128 stands for zero in the data rows.
Here are some points, one per row:
[153, 163, 158, 143, 139, 139, 155, 165, 146, 142, 141, 161, 160, 135, 160, 162, 150, 143, 169, 155, 162, 147, 144, 160]
[128, 150, 132, 139, 159, 155, 123, 161, 154, 145, 157, 153, 153, 161, 167, 166, 145, 158, 148, 158, 129, 152, 139, 124]
[136, 158, 164, 144, 173, 156, 138, 138, 171, 154, 151, 160, 156, 139, 155, 150, 144, 148, 166, 154, 145, 145, 149, 140]
[155, 135, 150, 131, 156, 158, 162, 149, 143, 154, 149, 134, 157, 152, 136, 125, 147, 159, 149, 152, 153, 118, 157, 159]
[152, 149, 148, 149, 148, 160, 136, 162, 167, 159, 113, 150, 155, 136, 169, 139, 148, 160, 164, 155, 143, 157, 148, 148]
[148, 146, 150, 138, 165, 159, 152, 146, 155, 149, 148, 153, 148, 129, 157, 156, 168, 172, 152, 155, 149, 134, 156, 162]
[120, 137, 143, 152, 149, 150, 135, 134, 159, 136, 149, 145, 121, 139, 132, 156, 154, 149, 151, 147, 156, 143, 171, 163]
[142, 157, 146, 144, 155, 161, 138, 144, 147, 157, 158, 149, 164, 157, 169, 140, 119, 157, 147, 157, 139, 157, 132, 160]
[149, 136, 146, 148, 139, 146, 145, 139, 148, 160, 156, 153, 148, 178, 147, 144, 156, 155, 150, 154, 145, 159, 120, 149]
[150, 178, 152, 158, 151, 146, 138, 171, 149, 164, 146, 145, 141, 164, 135, 136, 155, 160, 139, 156, 159, 166, 143, 154]
[141, 148, 147, 141, 151, 153, 148, 152, 154, 146, 155, 165, 167, 160, 151, 144, 150, 127, 141, 151, 161, 144, 152, 146]
[159, 164, 163, 163, 144, 141, 169, 156, 147, 159, 161, 158, 173, 153, 119, 147, 166, 161, 150, 163, 155, 135, 145, 138]
[143, 158, 140, 163, 146, 154, 164, 164, 161, 153, 144, 147, 142, 169, 149, 159, 156, 144, 158, 145, 169, 131, 149, 154]
[163, 143, 162, 126, 139, 117, 158, 151, 146, 160, 153, 162, 133, 156, 141, 139, 129, 135, 138, 153, 152, 151, 141, 143]
[157, 157, 128, 130, 147, 136, 157, 129, 138, 150, 157, 164, 148, 147, 134, 148, 146, 145, 145, 155, 155, 125, 144, 152]
[159, 133, 160, 143, 151, 146, 167, 147, 146, 149, 163, 143, 116, 149, 155, 127, 148, 134, 156, 163, 155, 140, 154, 149]
[157, 148, 161, 162, 149, 147, 151, 154, 146, 165, 156, 170, 150, 161, 156, 159, 129, 151, 132, 151, 153, 148, 160, 162]
[170, 145, 147, 148, 137, 152, 136, 157, 158, 158, 150, 118, 140, 146, 162, 160, 140, 156, 152, 156, 140, 117, 139, 144]
[141, 142, 156, 150, 153, 148, 166, 116, 147, 161, 138, 138, 153, 162, 134, 164, 152, 161, 171, 146, 130, 149, 147, 161]
[143, 157, 150, 158, 146, 150, 139, 131, 145, 148, 153, 169, 161, 162, 144, 136, 133, 159, 138, 144, 151, 155, 142, 150]
[141, 163, 143, 156, 139, 148, 137, 157, 161, 149, 156, 130, 149, 136, 130, 144, 157, 156, 172, 152, 155, 150, 114, 157]
[133, 140, 154, 131, 161, 164, 134, 161, 129, 151, 146, 133, 140, 150, 127, 159, 158, 165, 155, 158, 158, 138, 143, 141]
[117, 153, 116, 145, 162, 151, 157, 149, 134, 147, 154, 142, 142, 142, 158, 132, 152, 162, 149, 154, 131, 129, 154, 165]
[143, 166, 148, 152, 158, 154, 145, 156, 160, 155, 146, 154, 145, 148, 142, 145, 130, 150, 150, 160, 169, 154, 145, 136]
[153, 157, 148, 162, 141, 153, 143, 154, 150, 128, 165, 147, 167, 143, 141, 161, 156, 146, 152, 159, 160, 131, 133, 164]
[160, 151, 161, 153, 143, 128, 150, 153, 117, 141, 161, 148, 130, 152, 164, 149, 144, 140, 154, 152, 158, 144, 169, 155]
[159, 161, 166, 151, 132, 134, 160, 140, 146, 152, 168, 166, 146, 122, 168, 161, 117, 153, 143, 137, 158, 134, 150, 156]
[150, 123, 148, 145, 160, 150, 133, 157, 132, 155, 166, 144, 154, 149, 151, 159, 141, 155, 159, 126, 135, 142, 129, 130]
[165, 158, 153, 152, 155, 158, 164, 130, 166, 141, 143, 136, 148, 145, 140, 160, 169, 141, 118, 134, 145, 164, 141, 135]
[163, 149, 144, 166, 155, 127, 162, 147, 147, 169, 134, 149, 151, 143, 155, 146, 142, 144, 129, 147, 137, 154, 141, 149]
[153, 135, 119, 145, 159, 167, 148, 134, 153, 144, 135, 158, 141, 141, 148, 151, 148, 163, 146, 160, 180, 158, 159, 154]
[161, 139, 144, 153, 154, 160, 167, 155, 164, 151, 163, 163, 136, 156, 150, 137, 138, 156, 148, 158, 165, 154, 136, 159]
[154, 162, 173, 154, 140, 150, 160, 139, 143, 138, 167, 151, 146, 141, 149, 145, 155, 148, 126, 160, 143, 143, 137, 142]
[156, 162, 154, 149, 143, 148, 147, 165, 140, 135, 169, 142, 147, 147, 157, 150, 155, 148, 148, 151, 157, 139, 154, 149]
[146, 135, 138, 153, 158, 148, 136, 159, 146, 160, 145, 169, 150, 139, 137, 160, 154, 136, 151, 131, 159, 145, 168, 157]
[155, 143, 158, 156, 157, 146, 145, 153, 158, 133, 169, 154, 155, 163, 146, 150, 174, 140, 148, 128, 146, 150, 159, 149]
[143, 159, 148, 166, 131, 134, 151, 159, 145, 149, 149, 162, 144, 167, 141, 160, 156, 145, 144, 147, 125, 150, 142, 142]
[162, 154, 162, 147, 136, 128, 122, 141, 161, 146, 142, 149, 156, 144, 151, 141, 160, 146, 139, 141, 152, 142, 116, 153]
[137, 121, 166, 150, 151, 160, 146, 161, 149, 161, 155, 153, 147, 154, 161, 157, 142, 131, 134, 154, 179, 145, 151, 166]
[152, 151, 125, 158, 149, 147, 136, 153, 152, 158, 158, 142, 158, 146, 156, 156, 128, 125, 158, 162, 147, 169, 148, 149]
[145, 166, 165, 138, 131, 134, 157, 161, 149, 151, 132, 159, 150, 151, 164, 163, 130, 164, 167, 164, 157, 154, 150, 155]
[151, 154, 153, 113, 139, 153, 146, 142, 160, 154, 158, 152, 158, 148, 160, 151, 145, 163, 167, 146, 132, 157, 165, 151]
[140, 142, 151, 155, 154, 142, 170, 132, 144, 164, 136, 155, 159, 140, 136, 148, 146, 126, 155, 154, 141, 157, 158, 150]
[147, 134, 168, 162, 152, 142, 152, 134, 180, 121, 150, 136, 146, 127, 135, 144, 153, 162, 144, 144, 145, 164, 156, 155]
[132, 152, 141, 127, 160, 167, 140, 153, 152, 158, 165, 164, 156, 160, 144, 141, 151, 142, 111, 156, 154, 150, 155, 160]
[141, 156, 146, 143, 135, 151, 145, 150, 159, 156, 124, 144, 158, 140, 146, 135, 153, 155, 136, 166, 152, 129, 153, 157]
[144, 146, 152, 156, 133, 161, 157, 138, 143, 160, 148, 160, 136, 147, 141, 147, 160, 157, 160, 126, 129, 171, 155, 139]
[157, 154, 150, 142, 134, 151, 166, 168, 134, 138, 158, 139, 166, 112, 165, 151, 146, 137, 138, 160, 147, 165, 144, 137]
[152, 152, 159, 145, 145, 153, 142, 154, 152, 118, 138, 135, 156, 149, 115, 154, 140, 154, 165, 161, 131, 140, 139, 137]
[160, 151, 150, 135, 161, 151, 158, 134, 135, 150, 110, 144, 160, 158, 149, 160, 148, 156, 147, 142, 142, 166, 138, 150]
[139, 129, 140, 139, 148, 156, 160, 151, 144, 111, 153, 172, 151, 148, 142, 152, 160, 156, 164, 143, 163, 155, 147, 168]
[142, 138, 158, 164, 143, 152, 168, 132, 154, 166, 142, 152, 155, 161, 159, 149, 166, 136, 155, 131, 159, 158, 154, 139]
[160, 147, 160, 144, 161, 113, 148, 146, 145, 137, 143, 153, 166, 167, 161, 127, 142, 167, 154, 145, 156, 165, 152, 139]
[158, 145, 140, 159, 161, 125, 151, 142, 166, 140, 139, 133, 148, 141, 152, 142, 160, 148, 122, 132, 152, 140, 157, 115]
[157, 156, 142, 170, 138, 145, 142, 160, 155, 146, 138, 141, 154, 141, 151, 152, 157, 169, 163, 153, 156, 117, 160, 143]
[139, 135, 149, 148, 163, 148, 152, 159, 166, 156, 163, 138, 154, 144, 145, 143, 156, 149, 146, 159, 144, 158, 127, 149]
[165, 141, 132, 147, 151, 159, 145, 141, 148, 152, 153, 140, 155, 160, 169, 163, 147, 152, 141, 140, 129, 152, 136, 162]
[151, 154, 162, 142, 134, 157, 161, 143, 136, 165, 156, 158, 146, 152, 154, 148, 142, 150, 149, 154, 149, 154, 148, 151]
[150, 145, 132, 152, 144, 158, 150, 137, 158, 149, 154, 167, 158, 152, 165, 156, 129, 161, 158, 158, 150, 150, 160, 155]
[141, 150, 151, 157, 158, 144, 140, 143, 114, 147, 154, 140, 130, 140, 156, 165, 160, 172, 138, 163, 151, 160, 153, 164]
[149, 144, 143, 163, 164, 152, 161, 136, 142, 164, 144, 149, 171, 152, 146, 175, 150, 153, 143, 123, 146, 159, 137, 117]
[168, 155, 166, 165, 134, 134, 162, 143, 144, 174, 134, 159, 160, 138, 130, 157, 173, 150, 148, 152, 143, 147, 172, 145]
[162, 157, 141, 152, 122, 147, 143, 164, 147, 164, 156, 140, 153, 166, 132, 145, 154, 175, 154, 138, 161, 174, 150, 157]
[154, 142, 155, 159, 150, 136, 144, 144, 165, 125, 155, 137, 156, 159, 149, 161, 137, 142, 147, 167, 134, 161, 159, 147]
[146, 156, 139, 150, 165, 158, 151, 146, 147, 156, 153, 137, 164, 135, 139, 162, 145, 142, 159, 138, 159, 161, 179, 154]
[114, 139, 154, 161, 143, 159, 149, 169, 126, 148, 138, 133, 151, 147, 154, 158, 151, 140, 143, 128, 129, 151, 154, 160]
Along one direction, these points spread out more than along any other. Take the direction at right angles to it along which they spread out most. Go by this last direction. Where along it does each point below lie, from 0 to 99? The average is 50, and the first point in the table lies past the average. One standard deviation of the points above along it is 16.
[155, 138, 147, 159, 154, 162, 138, 171, 159, 125, 143, 155, 131, 140, 117, 140, 134, 149, 135, 134, 120, 134, 158, 162] 38
[141, 138, 147, 146, 149, 143, 152, 144, 158, 168, 158, 161, 146, 162, 149, 128, 168, 144, 166, 161, 154, 155, 134, 162] 54
[148, 129, 116, 148, 144, 150, 143, 157, 140, 142, 147, 149, 133, 120, 151, 168, 155, 129, 144, 157, 152, 156, 166, 149] 43
[140, 152, 161, 141, 153, 142, 133, 154, 146, 145, 152, 133, 138, 157, 157, 162, 140, 143, 151, 135, 152, 148, 146, 154] 50
[137, 146, 152, 165, 110, 158, 152, 157, 158, 150, 140, 121, 131, 161, 148, 147, 141, 140, 130, 148, 151, 139, 153, 135] 51
[146, 148, 147, 119, 166, 158, 161, 149, 153, 142, 167, 157, 130, 146, 149, 162, 153, 168, 159, 151, 150, 155, 146, 161] 49
[150, 139, 151, 132, 150, 148, 158, 130, 146, 147, 149, 140, 153, 160, 166, 150, 135, 140, 138, 126, 145, 146, 143, 149] 46
[151, 162, 149, 162, 147, 154, 141, 142, 147, 150, 152, 155, 157, 140, 148, 111, 140, 115, 153, 149, 142, 136, 146, 151] 63
[164, 167, 142, 164, 159, 166, 143, 153, 135, 150, 139, 138, 136, 154, 156, 137, 149, 141, 170, 166, 160, 150, 153, 149] 56
[157, 159, 143, 134, 152, 161, 131, 148, 166, 152, 139, 159, 160, 156, 159, 152, 162, 124, 147, 152, 136, 167, 165, 148] 39
[131, 143, 138, 155, 155, 144, 152, 157, 154, 133, 137, 121, 123, 145, 135, 143, 153, 135, 138, 144, 165, 147, 149, 158] 37
[170, 142, 161, 156, 134, 156, 156, 146, 116, 133, 139, 154, 138, 138, 153, 152, 161, 149, 159, 165, 128, 139, 133, 147] 56
